Each path below is one point turned by a fixed rotation once a step. After each direction that follows a path, write how fast that rotation turns it, in degrees per step (0 if it stays still).
Each turn is a multiple of 5 degrees from 10 to 175, or 0.
Each row of a path follows its step; steps can be skipped.
Rotation 1:
step 0: [ -6  -3 -22  36 -26  19  -4 -14 -21   2 -40  26  -1 -16 -11  21 -12  13
  -9  21 -20  -6  22  -1  -4  -2 -10   6 -10   5   8   3  13  24  10 -12
   6 -11  13 -12 -21  14]
step 1: [ -1  16  18   7 -14  37   4 -10  -1   5 -22  16  16 -12   8  25   4 -22
   5  34 -39   4  -1  -1  27   4 -22 -15 -16   6   4  19  -8   1 -12 -16
   7  -4  17   2 -14   8]
step 3: [-11 -13   4  36  -6  -6  35 -27 -14 -23  10   8  -2 -11  21 -17   0  -3
  -5  -9  12  13  -8   2  10  -4 -22 -25 -26 -25   8  -5  15  15  -1  10
  27 -21   9  15  -1   0]
step 4: [  8  -4  11  52   3   2  15  -2  -1   2   8 -31   9   8  -2  -5  13 -11
  -8  15   5  24  -1   6  -4  -5 -20   9 -12 -28  25  -3 -11  33 -13   3
   9 -17  22  -5  -1 -27]
step 5: [ 47 -34  22  18  -3  14   5 -15  17   4  -6  -9   3  -8 -10   7  15  -2
  -4  -5  11   8  30  -6  19   8 -25  25  -3  -9  27 -11 -18  23   2  -7
  -2  -6 -17   1  -8 -14]
step 9: [ 21  17 -10  16 -42   0  -4  11 -20  17  26  13   1 -16  11   6   5  -9
   2  13 -36  -1  11  -4  21 -20 -29  -3   3 -15   7  13   0   5  -8 -12
  -9  18 -12 -25  14  -2]
step 10: [  0  -4   8   7 -46 -29  20 -28  -9   7   3  15  15 -17 -12  -2   1  -4
 -14  -7 -35 -15  23 -11  -5   4 -18 -12 -33   5  -7   9  14  13   3 -23
   2  14 -20  -7   5  -3]
step 13: [ -5  -3  21   7   5  29  17 -28   1   3 -13   3  -2 -31  15  12  21   1
   9 -16  13  22   9  -2  15  19 -17 -21 -11 -14  25  40  -4   1 -26  -4
  -1  -9 -21  -2  -5 -12]
[-5 -3 -4 -5 -8 -2 -2  0 -6  5 -3  7  7  5 -3  4  3 -2  1 -5 15 -8  8  8
  6 -2  1 -2 -6  7  3 -5 -3 12  5  6 -2 -2 -3 -3  3 -3]
145
[  1  -1  -7  -1   9   5   3  -3   7  -3   2  -2   2   3   2 -10  -1  -3
 -11   8  10  -3   0  -6  -1  -1  -7   0  -3   2   7  10  -5   5  -3  11
   4   7  -3   5  -7   0]
35
[-11  -5  -6  10   2   2   8   2  -6   8   4   2  -7   2  -8  -3  -3   5
   3   3   3   1   0  -2  -8  -7   3   4  -2   1  -8  -5   4  -5  -1  10
   9  -6   5   3  -4  -6]
90
[ -5   1   5   2  -4  -2   3   3   4 -11  -1   3   8   5   4   4  -7   3
  -1  -2   6   5  -2  -7 -10 -11   4   1   7  -5   8   4   6   6   7   2
  -4  -4   9  -6  -2   4]
90
[  4  -4  -7   4  -5  -4   0   3  -6  -1   6 -11   2   0   7   0   1   2
  11  -5  -4   2  -4  -5  -2  -2   0 -12   1  -4  -3   5  -4   9  -2  11
   0   0  -4   8  12   3]
65
[ -3   2  -2   3 -12  -7  -2   3   2   3   2  -1   6  -6   0  -3  -8   8
  -5   5  -4 -14   8  -4   8   3   5   3   7   0  -6   6  -3  -6  -5   7
  -5   4   5  -3  -3   4]
35
[  9  -1   2  -2   3   2   0  -4   7   1 -11  -1 -10   0  -6   8   9  10
   1   0   2  -4   1   3  -5   1   6   2   3  -5 -10  11   1  11  -4   6
  -1  -4   1  -2  -4   0]
55
[  4   4  -3  -8   0  -3   4   7 -11  -4   2   5  -2   1  -5   5   4   0
  -9   3  -3   0   2  -4   3 -13  -7  -4  -3   5  -9   4  -5   2  -2  -8
   5   0   9   3   1  10]
45
Rotation 2:
step 0: [ 25   2  11   0 -26  -7   9 -15   4  13  -6  13 -12 -27   1 -23 -22   5
  16 -26  -7  37  -3  -9  -7 -14   3   1  -5   2   0  17  -1  17 -14  -4
  28 -15 -42  23   7 -15]
step 1: [ 34 -26  -9   7   3   2   0  22   1  17 -20  18  16  17  21  14  -1  -8
  -7  13 -21   8 -30   1 -30  -5 -12  17  -3  -5  28 -16 -24 -17 -30  11
  -9   6   2  -3  15  -1]
step 2: [ -8 -18 -27 -31  14 -24 -23 -12   7   8  16  12 -30 -26 -25   0   4   7
  -2   3 -15   0  -5 -31 -10 -16 -17 -39   5  -8  -6 -12  -6  -8 -18  -8
  12   5  19   7   3 -13]
step 3: [  7  -1   9  23 -19  -9 -20 -13   8  16  11   5  -8   1  -6 -22 -35   0
  -2  16  12 -14   5  -2  -4 -39  21  24  19   8  21  11  13   5 -19  26
  27 -22   7  17  19   5]
step 5: [ 19  10   8   3   4  -8  -3 -30  -3   6  33  13 -20 -19 -14  15 -11   1
  -2 -13 -15  -5  -7  32   8 -15 -15  -3  -7 -19  -8   1   4  -8 -45 -27
  -7  18 -14  23  -4 -15]
step 10: [  5   7  15   4   1 -15  12  18  12  32  17 -12 -20   7  -4  28 -12  15
   0  19   8 -34 -29  -3  -4  22  -8  -5   2 -15  33  -9 -18  13 -24 -28
 -15  12   3  16   1   5]
step 12: [ 43   6   1 -25 -35 -13   3 -31  22   9 -18 -18 -12   5  18   5 -15  -2
 -18  -8  11   2  -3  -9   2 -11  -1  14   0   9  21  -4 -14   8  -9  32
  -9  -1 -28 -15  -3   9]
step 13: [ 17 -28  -3  18  15 -24   1  -6 -24  30 -10  -5  -5  -2  -1  27   6   1
  -7  24  23  24 -22  -2  -3 -15 -12  -5  -9   1   2 -40 -22   9   7 -22
 -10   3  12   8 -17 -23]
[  4   3   3  10   1   4   6   5  -3   1  -4   4   5  -2   4  -5 -11  -4
  -2  10  12  -6   4  -3   1  -5  -6   6   0  -1  -5   1  -2  -1  -5 -12
   7   3   3  -1  -2 -11]
145
[  5  -2  -2   4   3  -2  -8   5  -7  -2  11   2   0  -1   2   6   4  -9
   4  -2  -4  -3 -12   3  -2  -3  -9  -3   1   6  -8  -3 -10  -3  -1  -9
 -10   0  -4  -5   4   0]
90
[  8 -10  -1   5  -2  -2  -5   1   2   0   1  -1  -1   8 -10   2   1  -2
   2   3   9   7   1  -6  -2  -4  -7  -5   4  -7  -4  14   0  -4   2  11
  -5  -1   8  -5  -8  -2]
65
[ 9  7 -2  8 -4  2  0  4  5  6  1 -3  2 -2 14 -2  6  6 13  2  1 -4 -2 -7
  6  0  4 -3 -3  0 -3 -8  6 -9 -2 10 -3 -5  0 -2 -3 -3]
125
[ -2  -4   1   7   1  12  -3  -8 -10   5  -1   0   5   2  -1  -3   4  -5
  -3   7   3   6  -4  -3  -9   6   8 -11  -3   4   9  -7   4  -6   3  -5
   3   4   5  -5   0   3]
155
[  0  -1   0   0   5   1   6   6  -5  -3  -1  -2  -7  14   0   4  -2   0
   7  -4  -2  -4  10   0  -4  -7  -8  -7  -7 -10   8 -14  -3   0   3  -3
   2  -1   3   2  -3   2]
125
Rotation 3:
step 0: [ 43   4  16  -9   8  28  10  -2 -22  -9  16 -30  18   8 -18   0   4 -10
   3  -4  -7  -1  -5   2  -4  -2  18  -3  -7 -29  25  -3 -36 -16  20 -17
  -9 -11  -2  12 -24  13]
step 1: [  9  17 -29  17  12  -6 -14  -8 -18  20   6   2  14  16  25  10  22   9
 -16  -7   7   4   3  27 -24  10  -1 -17   6 -32 -28  13 -19 -21  22  -6
  13 -11 -10  12 -12  10]
step 4: [ 11  27  -9  13  11 -26   4   4 -33  -4   5   8  33  27 -11  13   1  -5
   7 -11  30   5   2  23  -3   7   7 -20  22  -5  16 -10 -35   5  -2  13
  13  29  11  -9 -13  -3]
step 6: [ 18 -12  16   1   1  -2  -1 -19  16  -7 -16 -17 -15  -4  12  15  17  11
 -14  -3   4  12  21 -11 -19   9  -8  14  11 -35   5 -10   2 -11  18 -15
  17 -11   0  20 -49  33]
step 7: [  2  35  10 -22 -10  -8   7  13 -10   8 -25  -7  25  18   6  19   6 -14
   2 -17  31  28  -7   4 -33  -2   6  -9   6   9  -2   1  -1   1  22 -13
   4 -20 -31 -16 -25  11]
step 9: [ 19   3  -4  23  22  -5   7   1   8   0  22   1 -12  12 -20  -3  28   0
  16   5   2   8  22  12   5  -4  -4 -18  18 -37   7  -2 -35 -17  27   7
  13 -20  27  15 -11   6]
step 11: [ 14   1  21  -4 -14   4   7  16 -26   2   0   8  -3   8  -3  26   8  -1
 -17 -29  27 -31  21 -36 -21  11 -13  16   2   7  -2   3 -10  -1 -25 -11
  12  13  -8  12 -26  20]
step 12: [ 22   0   8  10 -16 -18   2 -14 -10 -15 -11  14  13  -5   3   4  23   0
  23 -14  13   7  11  10  -7  13   4  20  12   3  28  -6 -50   1  13  -1
   5 -23   4 -13 -44 -11]
[ -6  -7   1   1  -8   7  -7  -4  -1   2  -3   1   1   0   5   3  -4  -1
  -5  -5   3   2  -4  -1  -2   1  -7  -1  -3 -16 -11   5   4 -11   0  -7
   0   4  10   6   1   5]
80
[-11   4  -2   6   4  -6  -3  -5  -5  -8   5   2 -10   7  -3   0  -5   5
   0   9   1  -3   4  -2 -11   5   3  -1   4  -2   2 -11   4  -2  -3 -10
  -1   8  -3   5  -1   3]
155
[ -1  -4   5  10  -8  -2  10  -8   8  -9   1   3  -6  -5  -2   2   6 -11
   1   2  -7   0   5  -8  -3  -4   8   2  -2   1   0   7  -3   0   6  -5
   1  -1   9   1  -2  -5]
115
[ -9   3  -2   2  10   6   1   5  -4   6   6  -2  -3  -3  -3   0  -2  -4
   2   7  -2   4   5  -8  -5   3  -9 -13  -9  -5  -6   2   0   2   5   2
   3  -7   2  -9  -2 -10]
55
[ -3   7   3  -6  -2   3  -3   2  -1   8  10  -3  -6   1  -1  -2   6  -8
   0  -4 -10   1  -4   6  -7  -6  -1  -3  10  -1   6   6   3  -3   0  -3
  -4  -8  -4  14   5  -2]
45
[ -6  -3  -1  -6 -10   0   3  -2   0  -3   0   6   6   2   2 -10 -10   2
  13   0  11   7  -1  -7  -2   1   6  -6  10   0   4  -1  -2  -7   6   5
  -3  -8  -2   1   3  -5]
140
